In the rows, zero is written as 128.
Turns, then the turns between two rows, first turn first; the first pair answered:
turn Z152:
[105 127 130 100 131  98 142 125 125 132 118 140 130  91 160 125 131 138
 130 124 107 124 134 132 105 148  98 111 123 149] |-> [124 146 128  99 140 136 124 123 121 112 148 117 102 128 128 133 111 147
 126 116 118 154 148 143 110 135 113 119  74 123]
[120 147 137 119 130 136 115 135 130 140 117 146 149 125 101 141 120 126
 138 145 154 131 131 133 138 122 108 148 123  84] |-> [119 132 149 117 139 118 125 125 127 149  95 161 146 105 120 138 132 106
 133 145 135 121 124 144 134 121  99 138 133 113]
[123  83 115 129 141  83 157 117 137 125 123 157 126  82 179 133 175 134
 118 131 146 104 101 119  93 160 133  95 147 179] |-> [169 108 102 122 149 144 127 101 118 110 164 127  66 148 123 142 132 136
  99 113 144 159 114 143 103 125 149 111  50 146]
turn Z334:
[144 151  96 130 125  91 119  85 130 143 128 173 118  40 166 101 147 105
 149 165 182  74 115  94  98 157 142 130 112 147] |-> [127 118  95 135 132  83 135 107 138 139 129 165 126  48 180 115 170 123
 148 158 168  88 112  84  94 167 142 114 143 161]
[148 167 116 140 137 152 103 138 123 135 166  95 168 127 114 119  95 175
 143 154 155 126 123 117 142 120 145 146 148  71] |-> [147 170 107 139 141 154 103 133 127 128 171  96 161 124 116 115  94 177
 149 158 162 123 120 117 137 125 149 144 137  77]
[129 110 131 119 140 125 119 135 119 120 126 130 145 125 148 138 113 129
 141 120 136 137 135 129 128 124 132 111 128 135] |-> [125 117 128 117 143 129 117 134 115 122 124 131 141 124 148 138 111 122
 140 124 129 132 132 125 132 119 131 116 128 136]
turn Z771:
[127 131 153 129 141 102 137 109 110 140  88 150 125 109 119 100 118  95
 120 129  90 128 119 165 131 120 125 124 116 137] |-> [127 100 137 127 148 100 144 114 124 133 100 160 108 102 142 111 148 115
 118 133 100 134 113 153 105 143 139 104 121 165]
[126  89 149 142 157 117 142 140 116 137 114 138 100 141 138 180 119 117
  97 117  75 124 130 126 177 122 111 153 146 146] |-> [120  88 150 143 159 114 140 141 116 137 120 138 100 139 145 186 129 119
  99 124  82 124 125 123 172 128 114 149 151 154]
[136 113 166 118 137  95 150 137 103 169 160  96 108 172  98 144 144  75
 139 145  87 144 102 173 136 130 144 145 153 116] |-> [135  87 153 129 140  97 159 145 110 158 166 100 103 173 117 145 172  93
 142 149 100 145  94 161 116 153 160 137 161 133]
[127 138 131 147 104 170 124 125 142 122 124 103  95 197 113 120 151 113
 127  97 117 156 128 155 123 114 116 100 126 108] |-> [112 120 120 153  97 157 129 149 159 120 122 107 124 184 135 129 178 136
 146 108 129 142 123 128 106 135 121  91 167 113]
Now pairs of rows:
(2 to 3 turns a pair)
[128 204 107 112 116 159 133 140 148 128 148  84 165 125 104 130 111 116
 151 128 212 109 127  94 127 144 143 151 134 126] |-> [138 172  91 121 127 157 146 139 159 116 166  90 139 125 123 141 133 130
 145 125 225 120 124  89 103 160 155 133 117 159]	Z771, Z771
[136  91 145 132 126 138 147 122 123 134 123 133  85 182 104 138 120 132
 104  88 113 135 122 154 115 135 137 122  95 130] |-> [140 102 140 139 121 148 133 136 130 124 140 121  90 197  93 142 120 150
 115  94 132 138 129 140 122 144 144 129 106 105]	Z152, Z152, Z152
[ 91  96  88 159 151  76 148 119 159 132  88 170 174 119 151 135 181 111
 119 144 113  84  72 139 106 217 116 125 170 197] |-> [141  87  75 148 172 145 124 119 150  97 145 124 101 212  92 160 163 132
  93 114 101 161  82 175 106 184 142 118  72 191]	Z152, Z334, Z334
[159 164  86 128 138 154  94 118 121  92 192 114  80 136 108 122 119 149
 127 126 196 141 125  97 103 146 168 136  62 120] |-> [125  60 103 128 147 105 152 149 139 114 138 132  87 121 168 130 187 144
 114 119 129 146 105 111  88 160 149  97 140 206]	Z334, Z334, Z152
[148 163 180  83 159  88 144 138 170 163  89 121 206 114 101 112 106 112
 133 129  64 112 138 157 152 111 109 161 179  52] |-> [146 155 178  85 167  85 146 130 168 164  87 129 195 116 104 112 103 100
 124 126  47 115 132 168 151 101 105 159 167  59]	Z152, Z152, Z152
[ 95 209 146 125 102 147 113 120 124 151 127  96 124  96 127 107  97 135
 136 121 129 114 144 127 165 115 146 169  98 109] |-> [108 132 112 132 123 149 135 133 152 133 148 103  69 117 165 121 157 173
 121 112 134 144 129 120 118 150 173 124  89 173]	Z771, Z334
[131 137 141 115 116 167 114 147 142 140  89 113 174 142 104 154 126 115
 126 124  95 152 174 133 159  95 102 144 179  82] |-> [122 165 123 119  99 134 115 122 139 151  80 150 181  75 134 127 127  96
 143 144 137  98 159 109 137 125 110 143 178  88]	Z334, Z334, Z152
[125  97 160 122 152  92 159 113  91 166  88 145 126  92 164 119 154  98
 147 140 109 125 107 139 117 112 118 130 121 171] |-> [134  71 133 134 160 109 161 132 118 149 128 140 109 113 177 136 175 128
 148 141 129 147 104 123  92 135 137 113 121 177]	Z152, Z771, Z152
[134 166 169 106 134 135 136 102 121 126  97 127 123 131  92 109  88 114
 118 120  84 148 143 133 158 104 102 151 105  96] |-> [117 143 174 104 134 104 159 112 124 139  71 141 139 101 119 103 106  98
 119 126  76 127 134 134 153 114 101 147 133 122]	Z152, Z152
